Each row has a name. After each piece below comes the name of the row it's from, unless a question asks for something else. Each question is about the rows just above it. Places in a row count from 0.

[123 158  98 110  80 107 112  86 135 150 184] : Dusit
[169 175 113 143 108 115 131 184 115  90 177] : zuk
[117 107 110 164 212 114 113 118 183 176 143] : biv
[130 175 113 143 108 115 131 113 115  90 177] : bem
[123 158  98 114 169 107 112  86 135 150 184] : gudir
[123 158  98 110 169 107 112  86 135 113 184] : gavo
The row with [169 175 113 143 108 115 131 184 115  90 177] is
zuk
Which value is in both Dusit and zuk?
[184]
q: [123 158  98 110 169 107 112  86 135 113 184]
gavo

[165 160 123 169]  biv
[142 107 136 174]  Dusit
[126 175 153 115]  Zate
[126 122 113 156]  gobul
[114 160 123 169]  lepel
[143 179 113 204]  gudir
[114 142 139 151]  nofem
[174 168 138 151]  gavo
[144 158 145 134]  zuk
Which value is in both gavo and Dusit?
[174]
q: [114 160 123 169]
lepel
Row and place of [144] in the named rows:
zuk, 0

[206 153  72  55 118  94  93 221 144  96 105 112 120  94] -> Zate
[206 153  72  55 118  94  93 221 139 104 108 112  69 223] -> gudir
[205 109 160  61 112 118  88  62 164 179 222 124 211  60] -> lepel
[206 101  92  60 117  77 146 177 139 104  75 112  69  93] -> Dusit
[206 153  72  55  94  94  93 221 144  93  60 112 109 190] -> gobul
q: [206 153  72  55 118  94  93 221 139 104 108 112  69 223]
gudir
q: [206 153  72  55 118  94  93 221 144  96 105 112 120  94]
Zate
q: [206 153  72  55  94  94  93 221 144  93  60 112 109 190]
gobul

[153 171  59 164 191 110] : Viga
[158 156  37 160 192 118] : Dusit
[112  94 154 144 107 123] : zuk
[120  88 140 110 120 135] : bem
[145 155  56 159 208 110] : gobul
[161 164  49 157 180 119] : gudir
[118 101 139 117 116 135] : lepel
[140 157  50 161 193 110] : gavo
[161 164  49 157 180 128] : mesi
[148 145  50 159 182 123] : nofem
[150 155  79 139 150 121] : biv
q: [161 164  49 157 180 128]
mesi
Where in the named rows is [158]?
Dusit, 0

[122 128 132 100 148 121  79 177  76 192  96 178 121 137 162 120 156 178
 114 166 117 150  58 177 131  65 163 133 112 141 141 127 111 107 142  68
 185  87 152 144  57  73  85  98 128 103 139  93 182 129 204  94 115]  gudir
[161 133  93 158 145  91 117 152  93 159 129  98 117  60 129  94 156 150
 131  31 193 162 136  84 156 124  63 152 139 180 192 105  83 123 170 129
  74 125 126 160 129 136 121  43 111 134  64 112 136 160 123 148 178]  bem
[115 128 143 100 137 130 111 132 105 113 118 139 109 128 128 141 118 123
 106 108 106 125 105 135 119  93 137 105 129  99 126 111 140 106 126 102
 134 116 143 144 112 109 100  96 107  96 115 118 135 100 135 100 109]  zuk
[110 134 139  87 160 119  70 185  59 190  84 176 103 145 173 126 156 184
 102 160 104 152  40 193 132  44 168 128 100 132 146 119 111  92 145  57
 193  77 174 153  42  60  61  86 112  89 132  84 190 116 217  82  97]  mesi
Row and place of [130] in the named rows:
zuk, 5
q: [161 133  93 158 145  91 117 152  93 159 129  98 117  60 129  94 156 150
 131  31 193 162 136  84 156 124  63 152 139 180 192 105  83 123 170 129
  74 125 126 160 129 136 121  43 111 134  64 112 136 160 123 148 178]
bem

[130 170 140  70 122 172 147 180 136 146 148 147 151  99  69 171 116 150
 183 140 144 135 101  68 129 196 126] = lepel
[131 144 128  82 132 168 164 175 185 146 151 144 146  99  71 172 123 142
 203 140 128 146  95  64 141 203 118] = gavo
[130 157 135  75 141 173 147 163 155 145 157 150 146  96  74 168 110 137
 197 134 131 135  71  69 137 200 108] = Dusit
[129 175 122  66 114 165 133 194 169 149 149 138 152  96  76 159 103 141
 188 142 134 134  93  65 132 189 131] = gudir
[131 146 135  75 128 163 116 185 172 146 144 139 147  96  99 160 111 142
 196 136 131 135 104  61 138 189 118] = nofem
[129 142 129  76 136 172 130 173 166 137 158 149 146  99  81 174 104 140
 196 134 134 140 109  65 133 203 115] = bem
[130 148 109  81 128 166 150 175 180 142 156 140 138 105  51 177 107 141
 202 133 134 144  93  64 132 216 119] = mesi
[131 155 120  80 119 167 124 180 166 146 142 135 138 107  61 179 113 145
 198 158 152 135 115  64 117 214 120] = Viga
q: [131 144 128  82 132 168 164 175 185 146 151 144 146  99  71 172 123 142
 203 140 128 146  95  64 141 203 118]
gavo
Where do [129 175 122  66 114 165 133 194 169 149 149 138 152  96  76 159 103 141
 188 142 134 134  93  65 132 189 131] appear?
gudir
q: [130 148 109  81 128 166 150 175 180 142 156 140 138 105  51 177 107 141
 202 133 134 144  93  64 132 216 119]
mesi
[70] is at row and place
lepel, 3

[132 134 163 100 135  31 137  93 107 124 167 125  26 119 134 142 133] : Dusit
[114 104 113 123 129 121 114 125 109 110 144 114 106 131 123 112 109] : bem
[142 131 151  98 131  95 148 110 109 126 118 140  83  98 100 128 141] : nofem
[154 158 104  98  93 145 152  88 158 160 105 155 125  96  97 159 156] : gavo
[140 136 107 113 113 122 138 101 138 140 107 140 124 114 109 140 137] : Zate
[145 145 156 114 140  50 149 112 126 138 175 138  46 137 149 158 143] : Viga
[117 113 154 135 151 103 121 142 100 108 157 114  87 144 148 117 116] : zuk
[146 159 108  98  96  77 147  53 131 146 133 141  99  97 118 155 147] : mesi
[108  98 100 139 126 166 109 147 108 104 103 112 152 135 123 100 103] : lepel
q: [140 136 107 113 113 122 138 101 138 140 107 140 124 114 109 140 137]
Zate
[143] is at row and place
Viga, 16
Row and place of [88] in the named rows:
gavo, 7

[156 180  95  45  95 127 120 170  78] = Zate
[164 233 146  72 146 121 118 156 121] = nofem
[169 161 124 199 124 157  70 137  67] = gudir
[148 196  85  68  85 104 131 164  87] = biv
[103 183 102 148 102 109 135 129  27] = Dusit
[186 103 128  79 128  93  51  67 119] = zuk
[114  44 178 128 178 144 132 114 204] = lepel
[114  44 178 128 106 144 132 114 204] = Viga
[104 187  71 147  71 153 188 113  67] = mesi
q: [114  44 178 128 106 144 132 114 204]
Viga
Shared by Dusit and zuk:
[103]
[196] is at row and place
biv, 1
Row and place of [183] in the named rows:
Dusit, 1
Row and place of [87] in the named rows:
biv, 8
The one value in gudir and zuk:
[67]

[118 161 127 140 115 141  81]  gudir
[ 71 140  91 160  45 114  48]  bem
[ 87 112 120 129 115 123 111]  mesi
Where in the named rows is [71]?
bem, 0
q: [ 87 112 120 129 115 123 111]
mesi

[158  90 213  56 205 156 171  91 183 200 115 131 102  46 116 212 175  76
  45  76 156  45 205  90  80  88 209 153 106 180 167 168  72 208  86 138
 209] -> zuk
[ 50 129  93 110 154 207 200 213  89 180 165 189 141  88  75  57 212  86
 175 142 163  64  44  42 162  55  97 197 203 189  83 147 136 178 207 100
 169] -> nofem
[201 151 146 214  89  64 195  92 142 120 153 162 197 148  75 161  98 102
 208  86 185 118 172 183 144 124  64  72  71 193 162 176 200  85  70 141
 100] -> gudir
[ 62  58 191  87  76 133 128 205  91 162  66 213 195 178 191  91 119 168
 166  89  92  60 195 174 100 201 129 207 213 101  64 123 184 135 168 112
 154] -> Viga
[156  55  56 165  76 202 135  88  89 199 196 144  55  42 129 180 177  51
 139  42  91 148 141  45 148  53  61 163  73 165 165  75 158 205  54  62
 171] -> mesi
q: [158  90 213  56 205 156 171  91 183 200 115 131 102  46 116 212 175  76
  45  76 156  45 205  90  80  88 209 153 106 180 167 168  72 208  86 138
 209]
zuk

[ 95 100 223 181 207  86 164  67 149 104 191 163  67 105  98] = gudir
[160 140  29  51  31 163  83 173 110 155  62 105 187 153 107] = Dusit
[140 122 175 147 171 104 141 117 172 126 164 132 122 117 192] = lepel
[122 129 229 192 222 112 192  93 177  86 215 144  62 107 162] = gobul
[179 105 101  92 100 190  94 124 152 143  99  96 133 121 208] = gavo
[ 77 139 237 204 230 106 182 111 142  92 226 152  76 116 103] = nofem
Row and place of [191] in the named rows:
gudir, 10
[162] is at row and place
gobul, 14

[193  96 138 104 101 142 187  76 157  55 169 112  94] -> bem
[193  96 138 104 101 142 121  76 157  55 169 112  94] -> zuk
[158  95 120 166 101 127 144  59 161  87 173 127  87] -> gobul
[163  87 124 116 107 144 178  86 104  82 163  97  93] -> Viga
[147  86 114 129 108 140 166  86 148  97 162 115  89] -> mesi
[147  86 114 129 108 140 166  86 148  97 162  97  90] -> gudir
[193  96 138 104 167 105 187  76 157  55 176 162  92] -> gavo
Which value is in both zuk and Viga?
[104]
Row and place of [161] in the named rows:
gobul, 8
Which value is in both mesi and gobul?
[166]

[107 119 141 136 118 155 149 123]  gavo
[121 138 152 126 136  79  95 173]  mesi
[129  73 182 121  66 134 119 111]  gobul
[192 143 144 172 129 151 138 133]  bem
[ 45 123 141 145 137 140 193 135]  Zate
[123 159 178 140 168 142 103 123]  Viga
[169 148 172 117 145 108 188 138]  Dusit
q: [169 148 172 117 145 108 188 138]
Dusit
[193] is at row and place
Zate, 6
Where in the named rows is [182]?
gobul, 2
Shared by mesi and gobul:
[121]

[121 121 144 126 176 161 201 176 229 122 215 120 125 119] : bem
[121 121 144 126 176 161 201 137 229 122 215 120 121 119] : gudir
[121 175 144 126 176 161 201 122 130 126 122 141 139 137] : biv
[121 121 144 126 176 161 201 176 229 122 215 120 125 119] is in which row?
bem
q: [121 175 144 126 176 161 201 122 130 126 122 141 139 137]
biv

[113 141 110 230 119 130 114 122 158 162 110 111 156 162 167 136 113 182
 116 114 112 159 119 163 165 167 148 158 149 110 145 160 112 110 228 164
 170 116 110 147 148 110 157 191 169 218 116 147 196] = mesi
[122 121 112 113 110 110 112 170 137 162 110 149 122 117 129 110 112 192
 119 118 130 125 117 125 158 122 122 125 123 112 119 143 121 124 120 137
 117 112 120 122 132 115 126 120 113 120 110 112 143] = gobul
[130 114 114 121 120 139 128 134 115 115 119 110 158 115 114 115 122 116
 127 117 121 115 111 114 114 115 113 114 134 117 114 114 110 114 126 114
 116 117 123 113 113 127 115 118 116 117 114 114 118] = lepel
[112 124 115 168 125 117 110 115 132 144 110 112 118 123 149 111 111 208
 117 111 110 122 111 146 159 131 123 123 118 111 115 134 116 115 145 138
 129 113 110 127 131 110 121 148 124 178 110 111 175] = gudir
[110 154 112 156 111 110 110 112 185 184 110 170 191 186 174 193 110 159
 110 110 111 190 111 171 177 180 186 192 111 110 193 182 139 110 128 180
 181 111 111 187 190 110 190 173 182 146 110 194 169] = bem
[115 126 110 143 111 117 113 120 147 150 110 122 150 149 142 148 114 139
 119 111 114 151 111 140 144 145 145 150 126 112 150 146 120 114 135 145
 148 112 122 146 147 119 149 147 148 132 113 150 147] = zuk
[135 150 122 122 110 111 113 189 163 191 116 180 146 135 147 114 131 203
 116 111 156 150 138 144 179 142 142 144 119 110 140 171 114 122 116 161
 134 131 114 138 149 111 150 136 125 134 112 125 163] = biv
[148 123 168 117 143 141 133 158 115 119 142 114 112 111 116 110 141 137
 119 121 149 112 138 117 121 114 112 112 113 132 111 116 110 114 111 116
 112 138 114 112 113 121 112 115 111 123 129 110 122] = nofem
q: [122 121 112 113 110 110 112 170 137 162 110 149 122 117 129 110 112 192
 119 118 130 125 117 125 158 122 122 125 123 112 119 143 121 124 120 137
 117 112 120 122 132 115 126 120 113 120 110 112 143]
gobul
q: [112 124 115 168 125 117 110 115 132 144 110 112 118 123 149 111 111 208
 117 111 110 122 111 146 159 131 123 123 118 111 115 134 116 115 145 138
 129 113 110 127 131 110 121 148 124 178 110 111 175]
gudir
Where in the named rows is [175]?
gudir, 48

[ 99  76  77 120 167 153 106  80 142 102 102 112 163 102 147  76  77] = Zate
[ 63 188 189  55 146 155  58 198 167 168  60  58 181 219 198 182 186] = Dusit
[155  99 123 100 112 105 158 121  99 128 157 160 134 113 100 124 123] = gavo
[ 63 188 189  55 146 155  58 198 167 168  60  58 181 219 138 159 160] = biv
[154 166 166 151  88  85 153 165  84 157 154 154 148 144  93 166 166] = gudir
[138 132 132 144 118 111 141 133 107 135 140 143 149 129 114 132 133] = mesi
[ 99  76  58 120 167 153 106  80 142 102 102 112 163 102 147 133  77] = nofem
[208 172 172 203  44  38 209 165  31 163 209 208 130 116  31 175 173] = zuk
Shared by gudir and Zate:
[153]
The one value in biv and mesi:
[138]

[ 79 125 115  82 211 114 189 201  89 199]  biv
[178 131 138 173  48 130  67  55 166  58]  bem
[121 120  98 134 143 182  96 108 110  79]  mesi
[166 136 152 174  36 106  82  64 178  82]  gavo
[142 118  93 114 180 186 120 137  94 106]  nofem
[166 136 152 174  36 106  78  60 177  75]  lepel
[125 139 164 151  62  74 122 103 170 134]  Zate
[154 137 158 170  37  92  90  70 179  92]  gudir
[142 175  93 114 180 186 119 137  94 106]  gobul
[142 118  93 114 180 186 120 137  78 177]  Viga
Row and place of [199] in the named rows:
biv, 9
[62] is at row and place
Zate, 4
q: [142 175  93 114 180 186 119 137  94 106]
gobul
q: [125 139 164 151  62  74 122 103 170 134]
Zate
Shared by nofem and biv:
[114]
Which row holds [142 118  93 114 180 186 120 137  78 177]?
Viga

[131 200 135 130] : zuk
[122  80 109 117] : mesi
[159 186  48 149] : lepel
[124 130 131 167] : gudir
[167] is at row and place
gudir, 3
Row and place of [80] in the named rows:
mesi, 1
The row with [131 200 135 130] is
zuk
Where in the named rows is [186]?
lepel, 1

[ 75 109 197 205 124] : bem
[103 142 146 112 146] : nofem
[153 140 103 208 126] : gobul
[ 76  80 102 225 101] : biv
[140 137 107  96 135] : gudir
[153 140 103 103 126] : gavo
[109 124 162 142 109] : mesi
[ 74  71 123 230  95] : zuk
[116 123 123 123 127] : Zate
Shared by Zate and zuk:
[123]
q: [103 142 146 112 146]
nofem
[80] is at row and place
biv, 1
[109 124 162 142 109] is in which row?
mesi
The one value in mesi and nofem:
[142]

[140 124 155  21 105  67  28]  gudir
[152  83  27 126 175 120  84]  zuk
[151 155 157 156 163 176  29]  gobul
[152  83  27 126 175 120  84] is in which row?
zuk
q: [140 124 155  21 105  67  28]
gudir
Which value is in both gobul and gudir?
[155]
Where in the named rows is [28]?
gudir, 6
Where in the named rows is [84]?
zuk, 6
Row and place of [156] in the named rows:
gobul, 3

